In the data rows, zero lies at 4.5, halfway between 4 and 5.
Here are some points:
[8 7 1 9 9 3 7 9 4 0 2 3 5 0 3 9 8 0 2 6 3 9 0]
[7 4 5 4 6 1 6 7 5 0 3 2 4 0 4 9 7 4 5 6 2 5 2]
[5 6 4 3 6 4 7 6 5 1 3 2 3 1 2 8 7 4 6 6 4 7 1]
[6 5 4 5 4 4 7 6 5 3 3 4 7 1 5 7 6 4 7 4 3 8 6]
[8 5 5 2 7 6 7 9 3 0 2 4 6 2 5 8 6 4 7 4 4 7 1]
[6 5 5 5 6 4 4 8 5 1 5 2 2 1 6 7 5 6 4 6 8 5 5]
[6 5 4 4 5 6 5 5 6 3 8 4 4 5 3 5 5 5 4 3 6 2 4]
[8 4 3 4 5 5 6 5 7 6 6 1 4 2 6 3 8 4 8 5 5 5 5]
[5 4 4 4 5 1 7 7 7 3 5 5 4 5 4 5 4 6 8 3 6 3 6]
[4 8 4 3 4 3 4 4 6 4 6 2 3 3 3 4 6 5 6 3 5 4 3]
[2 4 7 5 5 6 4 4 5 4 6 3 4 3 6 5 3 4 5 3 6 3 4]
[4 5 4 5 5 5 4 4 5 4 5 5 7 7 7 3 4 7 5 6 5 1 4]
[2 6 5 5 6 6 2 5 5 4 7 4 5 6 5 5 4 8 6 2 6 6 6]
[5 4 5 4 5 8 4 4 4 3 6 3 7 8 3 4 5 7 5 4 6 2 5]
[4 5 5 6 3 6 3 5 5 4 8 4 5 5 5 5 4 6 4 5 4 2 5]
[3 5 7 3 6 7 7 5 6 5 8 2 4 5 6 5 5 4 7 4 6 4 4]
[6 4 6 3 3 6 4 6 3 2 5 8 3 5 5 4 5 5 4 3 3 4 4]
[6 5 5 5 4 5 4 4 4 4 6 3 5 1 5 4 3 7 4 4 5 5 4]
[3 4 6 2 6 2 4 8 6 3 5 3 3 4 5 5 5 3 5 5 5 6 4]
[4 5 5 2 3 3 2 5 5 1 6 2 3 3 5 2 6 3 5 5 5 2 3]
[6 5 4 4 7 3 5 7 5 3 5 4 3 1 5 4 4 3 7 4 3 5 3]
[3 5 5 4 5 3 4 6 5 2 5 3 4 7 5 2 4 4 4 3 5 4 8]
[5 2 8 1 4 5 4 4 6 2 4 4 4 2 6 4 3 4 5 3 6 6 6]
[3 4 5 2 1 7 4 5 7 0 5 3 5 5 6 2 5 2 4 6 7 2 7]
[6 3 3 4 1 2 6 3 6 2 5 5 4 5 5 4 6 5 5 4 7 4 5]
[3 7 4 5 5 4 6 5 7 0 4 4 4 6 4 6 4 7 5 3 3 3 5]
[7 6 5 4 6 2 3 8 5 2 5 0 6 4 4 5 3 5 3 4 6 5 3]
[4 4 6 5 4 4 5 5 7 3 6 4 4 3 5 6 5 4 7 3 5 5 4]
24 more points follow, each with its number after it:
[4 6 4 5 7 5 5 8 5 1 5 3 2 6 3 3 2 5 6 4 4 6 2] 0
[5 5 1 4 5 5 6 3 6 5 3 2 3 4 6 5 4 4 5 6 4 5 4] 1
[5 6 7 5 4 6 5 4 4 1 4 6 3 4 5 2 6 3 7 2 5 6 5] 2
[3 4 6 5 8 5 4 3 5 4 2 2 3 4 6 5 5 5 5 4 3 2 4] 3
[5 4 4 6 6 5 8 3 6 1 6 2 4 4 3 6 3 3 7 0 6 5 3] 4
[3 6 2 5 4 5 7 5 4 3 6 5 0 1 5 7 4 5 7 4 5 3 4] 5
[6 7 2 2 4 4 6 8 2 2 4 2 2 2 3 6 5 4 6 4 5 6 2] 6
[6 4 3 4 8 7 4 7 4 0 6 3 4 4 4 4 6 4 5 4 3 5 4] 7
[3 6 4 3 5 3 5 6 3 3 5 4 3 0 5 7 6 2 5 4 3 7 4] 8
[6 6 5 4 3 5 4 9 5 0 2 3 4 3 4 4 5 5 5 2 6 5 4] 9
[3 7 3 5 5 4 4 6 3 1 5 4 2 3 2 5 5 3 7 5 5 7 2] 10
[6 4 6 4 4 3 6 6 4 3 5 4 4 2 6 4 5 4 8 7 5 7 7] 11
[5 4 6 1 4 8 4 6 4 2 2 2 4 3 5 5 4 4 7 3 3 4 6] 12
[5 4 3 5 6 6 3 3 3 3 3 4 4 4 5 4 6 4 5 4 5 5 5] 13
[2 3 5 5 6 7 3 2 6 9 3 6 7 7 7 3 2 8 2 5 4 7 6] 14
[3 0 0 6 3 0 7 6 5 9 0 5 6 6 4 1 1 1 0 9 4 4 1] 15
[3 0 0 4 0 2 5 9 6 9 0 8 7 3 5 0 5 0 0 7 6 4 0] 16
[4 3 0 6 3 4 8 4 6 9 1 7 5 8 2 2 2 5 0 9 4 7 4] 17
[8 3 1 4 3 4 7 4 6 5 1 8 5 5 5 2 3 2 1 6 5 4 5] 18
[5 1 3 5 2 3 5 1 4 7 0 7 3 7 4 2 5 1 1 8 5 6 3] 19
[3 6 3 6 5 4 7 3 6 8 3 3 5 6 3 5 2 3 2 2 3 4 3] 20
[3 3 5 2 3 5 5 2 6 6 3 4 3 5 2 4 3 4 5 5 4 7 6] 21
[5 3 1 6 5 4 7 2 5 8 2 6 4 5 4 6 2 3 0 6 3 5 4] 22
[4 6 4 5 3 5 5 2 3 7 3 6 3 7 2 5 4 7 5 3 5 4 4] 23
Which of these numbered points is nearest to each point below, ignoring the 2 directions in which the first points spread most? Its number follows each.
[5 1 2 7 4 2 6 4 3 3 0 6 6 8 4 1 5 0 0 7 2 7 0] > 19
[4 5 5 3 4 4 4 5 5 4 3 6 2 6 4 6 6 6 6 3 5 3 5] > 23
[4 3 5 4 4 5 3 3 5 4 5 3 1 4 5 4 5 5 5 5 6 5 6] > 13
[2 5 5 4 5 6 5 3 3 5 6 6 5 5 5 3 2 7 5 3 4 4 5] > 8
[6 3 6 4 4 3 3 5 4 4 4 5 5 5 5 4 3 6 7 4 4 4 8] > 11
[7 5 6 4 5 6 2 5 5 3 4 3 2 7 3 4 4 5 4 7 5 5 3] > 0
[3 7 4 4 2 4 4 4 1 5 2 7 4 5 5 4 6 8 5 6 5 5 5] > 23
[2 5 5 2 3 4 5 3 5 5 2 5 4 5 2 5 5 2 3 4 2 5 7] > 21
[3 7 5 2 4 6 3 5 3 4 6 5 4 4 5 5 5 6 6 5 3 2 5] > 8
[7 3 5 3 7 7 4 2 5 4 8 4 3 5 6 5 5 6 6 5 3 6 5] > 7
[3 4 6 5 5 3 3 3 2 9 3 4 5 8 0 4 4 4 4 4 5 7 5] > 21
[0 5 5 6 2 7 3 4 4 5 6 3 5 4 6 4 4 5 2 5 6 5 5] > 8
[5 4 7 4 5 4 5 4 5 5 7 6 3 4 7 5 3 6 6 3 5 4 5] > 11
[2 3 4 3 2 5 3 2 4 9 6 6 6 6 6 0 5 4 2 5 3 6 5] > 14
[5 3 6 5 5 4 5 2 7 9 5 8 4 2 5 1 6 4 2 3 6 2 2] > 20
